In the data rows, 128 means zero.
Some points, each followed by its number:
[ 76 126 166 134 105 153  93 188 157 146 136 181 165 168 241 159 120 142
  62 171 206  82 130  90] 0
[ 62 143  59 213 184 200 178 149 203 179 106 236 105  52 200 138  95 111
  89  56 176 130 207  63] 1
[ 95  81 224 110  53 169 142  62  49 141 138  64 171 157 124 157  92 118
 161  95   4 202 133 121] 2
[ 38 164 172  88  66 160 109 147  94 155  82 128 199  87 202 141  82 118
 138 167 141 131 124  96] 3
[137  91 147  96 133 132 119 140 106 177 124 102 139 214 139 180 140 161
  97 148 123 148 163  96] 4
[193  97 126  88 123  94 129  83  81  93 160  35 128 193  39  70 178 160
 188 114  74 125 136 178] 5
[105 202  58 103 163 113 143 134 156 178  82  82  69 215 116  61 165 129
 201 164 191  77 167 147] 6
[188  29 166 117 148  85 101 143 109  71 171 144 150  97  52 195 143 156
  75 146 151 123  37 115] 7
[198  60  90 116 198  32 114 137  94 148 148 162 124  50  81 142 163 127
 126 157 182  87  34  95] 8
[110  70 201 110  86 126  70 126  69  96 140 118 212  92  81 136 108 131
  28 173 121 130  70 112] 9
[173  63 107 141 181 115 112  95  99 189 128  90 123 216 163 152 219 175
 201  97  90 101 166 130] 10
[ 99 139 107 203 130 202 153 126 190  97 173 161  75 111 121  80 136 130
  97  76 126 115 159 124] 11
[114 157 131 144  93 138 206 136 127 128 150 124  71 145 109 123  93 114
 119 111 109 135 119  89] 12
[120 137 111 116 109 142 156  67  84 177 123  64 141 155  96  95 169 116
 241  86  66 132 181 161] 13
[111 200 150  59  22 126 132 146  95 142 109  75 112 159  99 104  89  61
 190 179 162 138 114 130] 14
[124  92  56 147 174 126 150  75 111 156 109 123 122  55  49  79 150 122
 125  82 124 111 169  84] 15
[181  93  95 130 183 110 109  70 125 120 178 102 114 153 102 103 234 136
 207  90 115  74 127 175] 16
[120 171 114  89 111 112 144 114  94 148  84  79 133 131  67  59 104  98
 147 158 130 131 141 127] 17
[141 154 181 101  55 148  97 117 109  26 182 110 109 192  51  97 179 133
 149 156 149  81  86 172] 18
[139  82 171 103 144 127  79 138 130 116 125 180 219  52 183 205 112 145
  95 145 151 159  39 141] 19
[ 47 223  96 152  83 161 157 188 182 113  89 204 133  68 249 127  62  95
 126 125 139 161 144 111] 20
[ 88 170 169 118  91 212  76 145 145  96 158 130 101 211 214 142 163 120
 189 153 242  39  59 129] 21
[142 198  30 127 205  59 129 165 188 152  73 157  92  81 127  58 122 127
  99 177 190 123 158 151] 22
[151 132 182  99  90 160 103  93 104  56 183  80 101 221  64 102 174 129
 199 121 150  95 105 156] 23
[135 126 170  89  88 155  86 136 118  59 140 104 132 162  79 119 101 127
  59 172 145 151 129 151] 24
[142  71 159  87 154  73  70 121  81 114 106 101 209 105 126 136 172 164
 159 146 107 121  63 169] 25
[176 164  24 149 214  74  99 167 208  91 117 162  82  74  77  13 182 113
 107 137 198  80 156 171] 26
[138  77 121 199 151 149 208 146 159 155 172 168  67 143  90 171  88 132
  48  76 115 118 162  45] 27
[219 126  59 105 229  62 143 143 167 203 101 119  77 149 133 138 149 156
 157 123 133 153 143 156] 28
[148 158  78 118 201  81 140 153 148 255  66 126 124 198 255 200 137 159
 195 145 136 157 155 140] 29
[137 214 139 129  85 119 175 146  80 176 124 103  52 133 133 122  92  93
 209 135 183 129  44  97] 30
[132 171 154 151  73 149 204 150 118 135 139 120  69 162 121 154  85 116
 146 106 114 138 116  91] 31
[ 30  85 176 128  76 207 137  60  86 147 108 159 181 126 190 172 106 110
 169  55  68 139 208 108] 32
[106 130  87  77 121 117 139 115  90 216  77  82 113 171 125  99 137 105
 172 147 119 119 207 104] 33
[114 118 143 149 140 176 133  92 142  96 153 127 124 174 120 127 141 125
 125 108 127 117 158 127] 34
[156 142  63 122 219  52 139 165 150 255  72 144 114 181 255 239 157 141
 209 116 148 160 160 126] 35
[188 107  95 126 197  47 122 126 135 142 104 137 148 105  92 160 135 178
  97 134  87 168 131 170] 36
[129 151 186 106  51 156 174 138 103 115 113  74 119 203  89 171  24 128
  65 165  86 232 149 121] 37
[170 148 165 156 144 102 102 153 191  87 157 189  80  93 138 176 132 119
 120  98 185 110  59 151] 38
[177 143 145  63  93  66  82 103  81 101 118  37 132 173  70  94 153 145
 183 186 132 108  86 201] 39
[121 143 130 186 136 160 165 112 185  84 171 168  91 113 104  95 133  96
 107 107 126  93 159 101] 40
[ 82 156 175  73  60 162  46 195  96 146 115 111 176 172 233 128 148 141
 177 209 240  70  58 134] 41
[102 203 108 117 144 100 173 122 141 161  78 124 157  98 205 110 104 111
 255  61  77 177 122 199] 42
[154 153 197 117 118 137  87 148 167  43 173 134  99 220 118 103 153 151
  76 160  59 118 140 198] 43
[ 74 101 182 157 111 143 156 102  93 152 103 128 183  63 139 158  68 125
  91 112  55 191 134  96] 44
[151 104 121 124 133  81 146  76 104  70 113 101 158   5   0  68  90  97
  79 129  61 145 103 135] 45
[175 158 109 142 134  96 148 175 150 106 178 162  54 128 139 151 143 116
 145 118 255 116   0 106] 46
[115  52 157 157 121 160 136  94  81 118 162  93 127 149  68 111 130 145
  41 133 100 121 182  81] 47
[163 130 136  89 116 102 140  80  72 126 145  36 121 173  43  95 163 119
 216 128  58 149 126 191] 48
[120  72 195 152  97 192 131  78 140  53 174 142 109 162  94 109 156 147
  95  93  57 102 150 114] 49
[210 130  76 116 203  54 155 151 158 173 122  79  95 165 129 151 152 142
 155 133 128 152 154 164] 50
[132 103 132  91 123 111  74 109  93  43 127 106 181  90  61  74 174 120
 159 147  93 121  81 195] 51
[ 86 177 103  67  79 119  90 128  90 121  67  98 174 139  94  68  91 105
 163 191 156 143 148 171] 52
[126   8 114 104 194  80 100 113  84 230  79 113 216  93 192 212 148 157
 105 140 108 128 136  69] 53
New points follow, each followed by the number of its nearest point above.
[159 176  24 123 221  87 122 184 171 164  99 152 107  71 117  78 151 112
  73 159 193 114 138 133] 22
[144 179  97 140 142 159 114 147 173 133 132 112  70 149 155  95 133 129
  81 154 149 143 171 167] 34
[158  74 191 126  83 161 157  76  85  73 217  73 100 206  33 138 179 132
 202  87 113  99  82 129] 23
[140 202 127 137 106 121 149 169 169 153 144 165  68 150 212 156  97 118
 172 127 153 152 102 141] 31
[106 117 147 125  96 111 124 136 104 129 112 132 144  49 112 112  61  87
 109 121  69 191 112 122] 44
[114  76 124 143 190  84 124 187 144 173  96 214 194  27 249 212  78 128
  78 101 135 146 103  88] 19
[143  81 113 130 126  84 142  94  94  75 112 106 170   8   0  76 114 120
  84 105  60 150 127 116] 45
[139 165 180 130 101 112 156 180 142 101 110 158 129 104 197 184  91 106
 162  93 126 184  50 161] 38
[ 76 127 115 116  78 206  97  54  71 110 104  51 157 202  64   6 181 115
 174 156  92  88 201 167] 13
[135  79 174 144 134 101 134 150 108 149 140 166 162 107 193 230  94 177
  66 144  96 168  64  92] 19
[134 118  98 198 159 155 110 157 224  98 143 196 100 107 177 141 139 150
  69  98 140 107 152 147] 11
[112 195 100  82 129  65  86 165 121 112  94 136 184  21 143  93 107 104
 173 181 191  89  32 158] 52
[179  95  74 136 192  99 154  75 116 145 153 116  94  87  36  93 169 137
 154  93 116  91 125 117] 15
[128 131  99  85 175 104  88 131 144 140  73 157 176 100 130 109 139 148
 114 174 106 151 186 178] 36
[113 141 174 107  61 145 160  96  81 135 133 104 111 178 156 149 105 116
 231 114  92 125  92 112] 31
[119 202 102 145 133 119 178 180 173 133 132 169  89 123 225 140 103 111
 169 115 134 157 104 157] 20
[132 169 133 143  99 134 153 158 177 135 140 161  77 178 216 163 128 104
 176 118 122 126 115 120] 31
[145 168  55 133 178  68 124 146 163 134 100 150 136  51  66  53 116 103
 108 131 153 143 150 129] 22
[131 145 155 170  96 132 184 129 158  42 193 170 116  51  51  95 106 102
 112  74  73 127  81 142] 40
[134 134 131 136 128 131 117 178 162 138 139 161  95 141 162 183  78 149
  38 177 195 155 105 113] 0
[101 156 212 115  51 179  92 108 124  45 161  95 128 184 105 108  93 116
 107 158 120 181 125 172] 24
[177  87  99 126 180  37 124 140 129 167 149 118 137 108  99 138 138 154
 103 142 182  85  69  95] 8
[144 103  56 119 212  66 133 113 100 192  94 109 147 136 107 127 136 180
  64 159 162 132 167  76] 36
[104 126 127  81 101  82  87  90  72 131 104 115 202  61 128 100 142 118
 205 136 109 127  68 157] 25
[157  95 160 111 121 132  92 130 112 139 130 105 151 223 158 169 161 154
 127 154  74 127 130 143] 4
[138 171 146 127  98 153 125 170 161 113 132 169 112 170 211 188 105 126
 126 134 101 171 113 153] 31
[158  86  76 102 180  90 123 132 104 181 101 125 100 143  65 102 135 148
  73 156 169  89 166  82] 15
[145 154 173  98  82 153  99  94 140  15 183 105 103 197  43  95 187 114
 170 132 148  81  99 185] 18
[147  79 109 121 151  77 117 133  93 198 106 110 157  86 134 144 139 144
 166 115 148 113 111 110] 25
[157 117 132  69 141  78 133 131  87 183  84  68 141 172 125 149 116 157
 126 195 113 158 142 119] 4
[174 117 127 163 154 129 149 152 162  60 194 169  76 120  87 126 137 115
  66 117 104 138 115 130] 40
[114 120 137 133 141 118 128 155 125 132  92 163 168  60 136 173  71 128
  90 146 145 168  82 111] 19
